A: rows in several groups, each row roughly a mix of its group's directions:
A (165 x 12):
[[  7  -2 -10   0   2  -5 -17 -12 -27 -18  -8  -3]
 [-16  -3 -15  -1   4   8  -7   1 -11 -24  21   0]
 [  6  20  -7   4 -23 -10  -4  -9 -11  -4 -20   0]
 [-20  -3  -2 -10  -3   7  16  -5  15   3  22  15]
 [-11  -7 -10  23  -6  -2  -7  10  27   0  -4  -9]
 [ -2 -23  17   4 -17  -5   5  14 -15 -11  -5   5]
 [-19 -11  -5   6   9   0  22  19   1 -17  -4   1]
 [ -6 -11 -24   9 -15  -5  17  17   2   5   2 -10]
 [ -9 -21  18  16 -14  -9   2  -1  -4  -7 -12  15]
 [  6  18  22   4  -2 -11 -19  -9   3   8 -12  -8]
 [ -5 -12  12 -18 -11  16  25  -1  -7   5   6   8]
 [-32   1   5   6 -15  -6   6  -8  15   8  -3  -6]
 [ 14 -18 -20   5 -13 -19   3   5  -2  11  -8  -7]
 [-14  13  -7  -8  -7   8  -2 -19 -29   2   2  -4]
 [-13  -6  -2   6  10  18  10  15   2 -25   9   8]
 [ 16  -6  15   5  15  20 -14   2 -10 -12   2 -11]
 [ -8  -3 -18  -9  20  -3  -8   1  -3 -26  -2  12]
 [  1   3   1  -6  22  -3 -14 -26 -10  -2 -15   1]
 [  0  14  23   3   7  12  17   6   5   2  11  19]
 [ 10 -22   1 -22   0  -6  23   3   0  -1   8   7]
 [ 16 -15  -4  15 -14 -12  17   9   9  -8 -12   8]
 [ -1  24  19   9  -6  19   0   5 -14 -11   4   5]
 [-15 -13  -9   9  20   5 -12   5 -10 -15  13 -11]
 [  8  15   9 -27 -13   0  -9  18  -4 -10  -4   1]
 [  1  12 -25   2  -4 -21 -10 -15  -3  12   0  -8]
 [  7 -30  -6   4  -2  12   4  22  -4 -10   1   3]
 [-10  17 -14 -24  11  -4  15  11  -1  -5  -6  -7]
 [-17  -3  23   9 -23  -2  -9   1   0  13  10  -3]
 [ 11   6  -8 -10 -28   9  -9 -16 -15   6   2   2]
 [ -3   3  -7 -14 -21 -11  13  -4   6  22   4  14]
 [ -6  19   1  21  19   0  -6  -2 -11 -20   2   0]
 [ -5   8  -3  21  -9  13 -17 -16  12  15   8   4]
 [ -8   9  18   7   1 -10  -4   1  -8  10  27 -16]
 [  1 -25 -20  14  -1   7   3  11  17   6  -2  -5]
 [ 20   7   7 -21  -9  -2  -9 -11 -17  -3 -14   6]
 [ 11  12 -18 -15  10   7 -15   2   4 -15  13  13]
 [ 33 -23  -3   1   1  -8   4  -4   3   4  -3   3]
 [  1  11 -23   2  12  -6   9  12   5 -24 -11   3]
 [  0  -4 -25  -2  -7  -8  16 -17  -7  19  -2  -6]
 [  9   0  -1  -8  28   0 -17 -19   2  11   2 -10]
 [-26   7  -3   6 -13  19 -11   1  -5   6   3 -17]
 [  2 -10  13  12   1 -12  -3 -19   2  27   8  -6]
 [ -8   2   6  26 -18  10  19   5   2   0   0  11]
 [-12  11  -3  11  15   6   1  -4  31  10  -4  -4]
 [ 10  12   0   4 -23 -10  17  16  -2  -7   6  15]
 [-19  17  -3 -28   1  -8  -3   5  -3   4  13   6]
 [ 17  -6  -2   3  25  -5 -17  -4   3 -10  -9 -17]
 [ 14   4  -9 -11  -5   9  19  -7 -26  -4   5  11]
 [ -2  -7 -13 -24 -24   1   3  16  -2   3  -6  -7]
 [ -3 -10  12   8 -32  -7 -11 -12  -4   8   2   1]
 [  8  -4   2  -6  30  -8 -14  -6  20  -5  -1  -3]
 [-16   8  14  18 -19  -4 -14 -16  -3   8   6   2]
 [ -8   6  -4   8 -15  10   7  18  19  -2  14 -18]
 [ -5   9 -27 -10   5  18  -5   4  -7 -15  10   8]
 [ 17   7  14  -1  -4  -1   9  -7 -15 -13 -11  24]
 [ 19 -13   2  21  16 -18  -8  11   2  -5  -6   0]
 [ 18   5   8  26  16  -2 -12  10  -5   6 -10  -4]
 [ 10 -24 -24  -6  -5  11   9   0  -4  -5  10  10]
 [  4   9  -5 -13   8  -7 -27 -12   0   7  13  17]
 [  9  14  17   8   0 -26  -8  -5  11  12   5   7]
 [  1   0   1 -20 -19  -5   0  11 -18 -19  -8   9]
 [-31  -4  10  16  10  -2   3  -2   8   1  -9 -13]
 [  6 -17   9 -11  -9   4 -18  -4   1  14  21  13]
 [ -1  16   0  -3  -8 -13 -12 -26   1  20   1  -7]
 [  3  -4  14   8  17   3   1   8  32   7   5   2]
 [  8 -22  -8 -12  -2   1 -16   3   7   5  -9 -25]
 [  6  17   1  -2  13   7  -7   1  -4 -32   9   8]
 [  7 -27  -4  -4  10  10  -8  -1   6  16  14 -14]
 [  4   6 -20  -9  -3   8   5 -11 -17  23   3 -14]
 [  7   3  -8  10  20  -8  12  -1   9 -20 -21   3]
 [-16   4   5   0   3 -24   1   3 -21   0 -19   9]
 [  2  -5  17 -13   2   9   9 -15  13  22 -11  11]
 [  6   5   1   4 -12  31  10  -7  -1  -1   5 -20]
 [ -4   3  20  13  -4  10   4  -4  -3 -27 -16   6]
 [-14   6  16 -24  -9  -6   1 -21  -8   1  -6  -5]
 [  3   5 -16 -15 -20   8  25  11  -3  -4  -4   6]
 [ 11  30  -1  -2 -18 -14   8   5   4   5  -1   8]
 [  3  12 -15   3  -1   7 -13 -24  14   4 -16  11]
 [  1  13   2 -19 -15  -9   6 -15 -10   8  -9  21]
 [ -5 -10 -10 -21 -15   3  10 -17 -21  -1   3  -1]
 [-17  13  23 -11  13   2   5   1   4  -9   1  19]
 [ 16 -30 -13   4   6 -11  -3  -5   5  -2 -11  -8]
 [ -8   5  -9 -24 -10  14  -1 -17 -20  -5   0  -3]
 [ -6  -7 -14  18  14  -5 -11  11  24 -10  -4  -4]
 [ -5 -23   5 -10  17   9 -18   5   0  12  -2 -14]
 [  6  10  -9  -1 -13  25  -1 -18  10  11  12   7]
 [-10  19  -4   2   7 -12  -6  12  -8 -27   5   8]
 [ 21  11   2   1   2  26 -19  -3  -1   0  -1  12]
 [-20  -5  21  13  -7 -15 -14  -7  11   7  -4  -7]
 [  1 -14 -10   1 -14   5   7  21  -7  -6  26  -4]
 [-18 -24  16   9  -5 -17   1   4 -12  -3  -6  -5]
 [ 13  21  -2   0 -14  -4 -10  -7   8  11  19  16]
 [ -5  -1   0 -12   6 -10  30  13  -7   2 -18  -2]
 [ 20   2   1   2   0 -17  -6  11  28   2   8   9]
 [-12   9  -7 -10 -11  -1  -8  25  -6  -9  22   1]
 [  7 -10 -19  19   2  -8   4   0  28  -1   6   1]
 [ 13   4  16  -8 -10  13   3  11  20  18   0  -9]
 [ -8  16 -12  18   3 -15  -1 -18   8  15 -10  -8]
 [ 22  15 -13   8 -10  11   3 -17   4   7   9  12]
 [  5 -17  12   5  -1   3   9  21   8 -16  21  -4]
 [ -3 -17  19  -5  -7  28   1  -9  -8   8  -5   5]
 [  4  17 -13  -6 -11  -6  -5   9  -1  14  27  -8]
 [-32   4  -6   2   6  -2   7   9  -9 -14 -10 -13]
 [ 10 -20 -16  -4 -12  18  15  12   9   4   2  -7]
 [ -5   1   9   2  16  14 -13 -12  14  12 -13 -19]
 [ 14   8  -2   2  26 -12 -15   8   9  -4  -7 -16]
 [  2  -5   5 -12  -6   0 -27  -8   3   6  12  24]
 [ 15  15   1 -11  15 -19   3  15   4 -15   8   8]
 [ 12 -23 -12 -10  -1  -7  -8  -4   1  20  10  15]
 [  5  12  -7  15 -12   7  -5   3  23  17  16  -2]
 [  8  -9  -7  -7  -5  13  10  19  -3  -2  26 -13]
 [ -1   2  -2  14 -15  14 -14   6   7   1 -19 -22]
 [  1  11 -26  -7  -5  -7  25 -10  -7   7  -2   0]
 [-12   2  -1 -17  13  13  17 -10  -9   5  21   9]
 [  6  -8 -29  14 -11   6  12  -8   8  12  -1  -8]
 [ -3 -11  21 -24   5  14  -9  15  -9  -1  -5  -4]
 [-18 -23  19   5  -6  -1 -20  -4  -5   3   4  -7]
 [  0  -5  17  -8   4   4  -7   2  18 -12 -23  17]
 [-26   3  10   3   1 -15  -8  -9  -1  -6 -19 -15]
 [ 18  -1 -26  -2 -11   5  -9  17   9 -12   0   0]
 [ 22   5  16  -7 -15 -17 -11   4  10   1 -14  -4]
 [  8 -19  -1   5  21   0 -27   0  -5   1   7  -9]
 [  5 -22   9  12  -8   4  -1 -14  10  -5 -17  19]
 [-30   0  18  -4  -3 -18  -1   2   0  -1  -8 -10]
 [ -4   4   0   1   1   5   4  12  23 -20 -24   6]
 [  7   0  -6 -18   0   3 -20  -1  -3  12  28   8]
 [ -5  18   1  11   1  22 -21 -17  -1   8   3   5]
 [ 24 -11   0  14  -7   3  -2  -3 -16   4   2  23]
 [  3   3  19  23  15  13  15   4  11  -2   5  10]
 [ -3   6  15  -8  22  16 -13  -6 -18 -11   9   2]
 [-23  10  12   8  15  14   2   1  11 -17   8   5]
 [ 16   2  13  16 -12  12 -13 -14  -4  -5  14  15]
 [ 13  -8  13   7  17  12 -28   4   7  -3   7   0]
 [  6  -4 -11  20  -3   6   6 -10  31   0  -9  -3]
 [  1  14   0  25 -21   5   7  11  13   5  -3 -10]
 [-12 -17  15  17  17 -14   8  -1  14   3   0   9]
 [  2 -16   5   5  -1   4  18  12  22  -4 -21  -5]
 [-22  -9  -1   1 -28   3   8  -4  -2  -7  -2  16]
 [ -5  -3  -6 -15  -9   0   4   2 -30  21   2  -6]
 [ -2   3   7   5   9 -18  -9 -25 -12  18  -7   5]
 [ 14   9  -3 -21 -12 -17   5 -11  -3  11  -6  17]
 [ 15   2   3  11   4  23   8   1 -11  22  11  -7]
 [  9  21   6 -15  23  -7 -13  -3  -8  -5  -5 -11]
 [-11  -7   9 -10  18   6   2  26  -2 -19  -4  -2]
 [ -9  26  18   6  -4  23  -3  -2  -5   6   6  -1]
 [-24  15  -7  12   3 -18  -2 -15  11   0   4  -7]
 [  9  13  13 -10 -14 -14  -5  10  15  13 -19  -4]
 [  9   1 -19 -11  -4   9 -21 -13   9   4   2  21]
 [  3  13 -10  -9  14  17 -21   0  20 -10   1   0]
 [ 14   1  -3  -8 -20 -13 -16  -5   4 -12  -6  22]
 [ -3   8   5 -27 -16 -15  -7 -17  10  -2   1   3]
 [ 14  -3  -3   4 -20  20   8  22  -9  -1  -9  -6]
 [ -9  13  -3 -31   3  -1  10  -3 -21   0  -2  -5]
 [  4   1   9  13  -8  11 -16 -10  22  -6  21   5]
 [ 13 -11   4  -4  27  -7  -3  -4  -8  19 -11 -10]
 [ 15  -5  11   2  27   7  -9 -20  -9  -3  -4   3]
 [ 29   6   0   0   3  10  -3 -11 -19  -3  10  12]
 [ -9 -19  27   8   0  18   1   0  -8  -5   3   8]
 [  2  15   7  12   5  16   3  27 -12  -7 -11  -5]
 [ 22   2   3  15 -15   9   0  13  14   9   3 -17]
 [ -6  12 -21   1  18   5  21   6  17  -3  -3   0]
 [ -8  15   4   2  18 -11  -2  10 -21 -18  -9   9]
 [ 24   3  13  14 -16  18   2  -9 -11   7  -2   3]
 [-15   6  13  -8  -9  -7 -12  -4 -28   4  -5  11]
 [-18   8   5  -8  15 -18  12 -12 -17   2  11   5]]

one row of each group, then the others: which group is each in?
[  7  -9  25  12   9 -14 -12  14  -5 -13  -5   3] => N
[ 14   0   1   6  14 -13  18  -3  10   8  15  21] => Y
[ -2   9 -12  -3   6 -14  -7 -19 -25  13  -7   8] => Z
[ 10  -4  -4  14  16   6 -22   0  19  -9  -3  15] => J

[ 14 -24   3   2  -9  10  -8  -5   1  -1  23  12] => Z
[ -6  15 -19  -2  -6   0 -14 -20  -1   9 -18  12] => Z
[ -1   0   7  22  10 -12   3   0  13 -26  -6   9] => Z
[ -7  -5  15 -20 -14  16  -2  -6  19  -7  -6  12] => J
[ 13  28  -4  10   6   7 -13   9 -18   2  -1  -6] => J
[ 10 -12  -8  -7 -22  -5  13   9  -6   9  19  13] => Y
[-20  14  17  19  -3   6   1   5  -4   8 -11 -16] => J
[ 19 -14 -19   3   5   6   4  14  18  12  -9  -4] => N
[  3 -14  14  -8  -4  11  25  17 -11  -5  -4  10] => J
[  9  16  -6  -5 -25 -12   1  21  -1 -12  -4  -5] => Y
[-22 -12  16  -4  -3  13   0   6 -14 -19   9   4] => N
[  1 -12  19  11   0  -4  13  -3 -18  10  15 -17] => Z
[ 6  0 17 -6 -4 17 11  3  8 21 18  9] => Y
[ -2   3   0  -5 -13 -14   0 -15   6  29 -12 -10] => N
